Each row is where one point has got to under a steady rotation. How many steps took it there?
The counts run from 0 to 358.
[135  89 122 164 137 118 193 108 160 160 121 155 103 114 151 110 110 131
 120 138 157 119  97 110 144 132 168 131 125  95 144 150 169 148 166 129
 132 140 108 117 105  77 155 186 112]
240
[138 102 142  83 120 120 125 147 158 141 111  86 179 153 162 144 151 122
 146  95  96 119 123 134 151  87 105 145 180 193 129 108  78  87  98 123
 120 162 137  92 145 160 134 119 154]
123
[130 112 147 103 114 151 156 124 143 110 147 133 104 141 165 120 113  97
 150  68  78 155 140 153  79 116 133 105 190 164  96 114 123 101 107 143
 180 160 158 128  93 118 154 128 131]
319
[148 148 121 125 142  95 119 109  83 118  78 115 121 133 120 112 124 120
 158 174 118 120 110  94 118 144  91 130 128  66 122 138  70 122 125  89
 112 132 131 117 182 120  88 154 103]
136
[120 164 149 109 107 155 144 160 107 122  94 103  98 155 128 203 150 113
 110 109 129 119 129 145 101 128  73 133  97 143 104  97 114 160 178  92
  88 128 132  98  89 164 131 105 138]
305
[134  90 112 123 125  93  93 166  84 139 137  85 168 115 121 135 105 132
 151 103 120 111  90 127 154 149 123 206  98 118 161 138 131 141 189 125
  94 157 139 113 152 140 103 117 121]
101
[145  86 148 155  92 122 165 184 128 147 129 159 150 150 121  84 128 138
  92 135 183 127 106 129 182 128  99 160 141 163 135 107 150 119 116 134
 144 172 150 152 111 152 130 114 109]
174
[129 151  96 116 168 134 138 101  98 135  91  83 100 127 102 175  88 111
 153 110  85 130 136 125  83 153 109  96 108  71 138 136 138 148 194 107
 122 108 141 125 107 117 117 107 118]
9
[133 109 141 115 131  92 133 182 103 147 106  79 116  97 133 120 120 144
 123  98 130 125 101 112 160 157  97 128  66 107 169 126 131 194 186 131
 106 139 160 114 124 140 101 107 130]
155
[127 148  92 123 138 157 125  97 127  98 148 157  93  84 176 133 101 133
 123 105 148 168 129 139  68 130 184  79  98  94 118 144 140 160 136 156
 144 110 104 152 110  91 154 135 133]
288
[159 134 147 119 155 136 144 124 140 137  85 123 103 161 134 125 125 157
 131  87 109 167  90 139  59 120 142 138 136 154 177 100 102 144 159 120
 152 155 142  78 103  82 136 146 136]
217
[116 117 126 114 179 139 137 120 152  95 126  93 128 147 164 140 125 158
 173 142 114 113 144 125  87 115 178 105 124  65 142 146  91  92 106 165
 158 141 154 138 148 115 172  94  94]
17
[101 151 156 118 109 125  79 102 164  87 150 181 106 120 115 134 139 141
  78 168 138 166 132 130 156 112 148  82  91 148 124 114 128 149 107 148
  90  80 143 123 121 107 141  86 125]
161
[149 149 142 112  95 130 122 125 123 114 167 123 141  97 184 101 163 141
 127  78 132 164  93 152  88  91 121 123 120 117  89 134  63 179 118 139
 122 138 120 122 121 125 154 152 119]
142
[116 113 136 128 147 122 163 124 150 148  98 108  92 147  96 153 142 138
 138 224 158 101 150 149 179 135  91 110 113 102  95 120  95  87 148  78
 127 113 135 101 136 119 126 131  96]
259
[149 142 110 117 160 146 146  61 140 121 141 119 163 125 148 119 126  94
 164 104  94 107  75 127  59 123 136 102 145 126 136 151 129 140 164 159
 112  89 133 127 109 123 184 149 115]
292
[146  86 119 153 120  94 155 102 165 174 119 136 101  88 151  97 137 152
 110 152 175 148 148 102 194 102 167 106 132  92 114 159 109 124 116 146
 126 129 104 115 141  88 125 189 105]
139
[125  62 119 152 150 120 135 110 167 177 143 128 146 118 103 108 134 149
 132 153 172  93 104 114 173 127 173 162 135 116 168 160 149  95 164 144
 123 152 128 125 130  98 140 150 114]
294
[134 141 165 102 160 166 147  85 146  88 110 135  72 150 141 173 107 127
 143 108 101 152 124 150  39 134 159  81 121 106 130 123 127 132 157 127
 147 121 159 112  90 106 163 103 127]
164
[166 105 129  77 119 122  98 129 135 129 158 155 180 128 106  80 152 114
 108 144 135 130  71 135 134 137 104 135 164 223 121 127 146 102 136 125
 135 109 140 149 138 138 123 131 142]
223
[139  85 150 100 150 102 115  92 140  88 137 170  69 132 114 116 115 122
 139 163  84 164  96 167 119 173 104 103 119 136  83 129 133 114 138 108
 152  97 176 126 126  73 130 116 123]
311
[144 125 128 161 124 132 124 138 135 139 123 135 134 107 178 118 123 153
  95  75 162 151 102 101 116 108 188 156 113 111 166 131 116 169 143 125
 118 173  82 104 117  95 143 159 147]
93
[122 100 130  82  83 134 166 120 122 134 183 113 118 125 104 125 126  95
 150 106 131 103 138 164 133 155  93  98 131 147  83 156 143 135 161 159
 106 125 167 165 109 175 143  95 113]
103
[166 128  95 155 123 138 148 175  80 153  99 138 148 116 118  63  95 123
 102 112 185 126 118 103 136 151  87 144 133 128 149 109 190 144 151 124
 161 134 133 165 116 142 105 138 112]
275
[135 119  66  85 157 182 126 150 125 118 147  96 174 138 145 169 119 110
 145 117 133 101 171 124 102 107 133 137 167 161 102 132 140  45 131 123
 173 132  95 164 146 155 122 127 149]
273
[134 139  63 116 169 146  91 170  86 101  95 114 149 125 140 162  90 133
 126 110 134 144 170 112 110 144 123 128 121 119 123 116 169 105 137 110
 173 134 112 174 155 143 109  90 140]
79
[121 131 125 144 164 171 138 122 178 140 115 180 114 167 118 160 162 165
  86 199 188 106 113 134 143 105 160 154 120 131 114 126 129  93 143 114
 143 137 106  95 128  94 155 128 107]
166
[120 140 180  98 110 117 102 147  99 139 121  89 116 151  67 126 150 131
 132 168 162 117 147 140 167 121  96 163 105 134 144 113  87 106 159 110
  82 166 178 110 135 168  94  89  96]
352
[134 113 114 111 136 114 132 132 112  99 124 111  91 128 112 153 104  99
 136 115  71 167 123 175 102 164  71  88  88 114  96 110 141 175 156 112
 144  77 156 137 106 103 123  90 124]
257
[106 154 105 140 165 128 125 129 127 151 112 103 111 128  73 131 100 122
 141 208 142 101 164 118 168 160 112 106 109  70 144 136 159  98 141 121
 127 111 154 153 145 126  98  96  94]
206
[103 122  93 151  99 112  75 152 140 186 145 124 135 106  82 133 116 136
  74 125 164 131 153 156 178 115 133 182 110 161 154 108 179 129 168 124
 125 108 109 119 119 101  84 131 107]
201
[110 149 110 139 107 151  79 199 116 122 128 125 162 138 129 149 130 152
  93 122 159 137 165 131 175  86 106 190 119 158 101  99 108  99  95 101
 131 157  95 146 147 165 117 112 132]
127
[126 155 142 142 135 109  93  61  88  91 114 186 128 131 100 131 101 103
 141 184 123 129  80 133  93 152 153 141 121  95 128 149  97 105 140 103
  92 134 122 116 147 100 117 159 122]
237
[173 130 112 112 157 128 119 151 122 122 134 165 165 128 121  71 110 123
 116 114 119 149  71 123  86 149 121 128 159 179 160 111 187 137 125 147
 172 113 154 180 123 130 141 113 133]
222
[154  86 119  97 141 149 180 144 114 116 127  99 128 118 146 111  92  97
 152  86 128 114 148  94 109 160 135  78 144 153 117 145 173 115 131 156
 167 162 157 193 117 162 138  99 151]
226
[163 108 140  90 147 127 133 123 161 122 148 182 153 124 140 118 153 132
  94 120 100 146  59 153 108 120 110 126 152 212 126 113 147 150 149 116
 141 100 137 121 111 116 181 138 142]
169
[125 140 113 122 127 117  84 138 120  77 154 118 144  95 178  99 118 151
 150  88 113 171 116 126 100 106 157 116 126  66 106 149  80 142  94 163
 135 148 119 145 169 105 146 127 122]
141
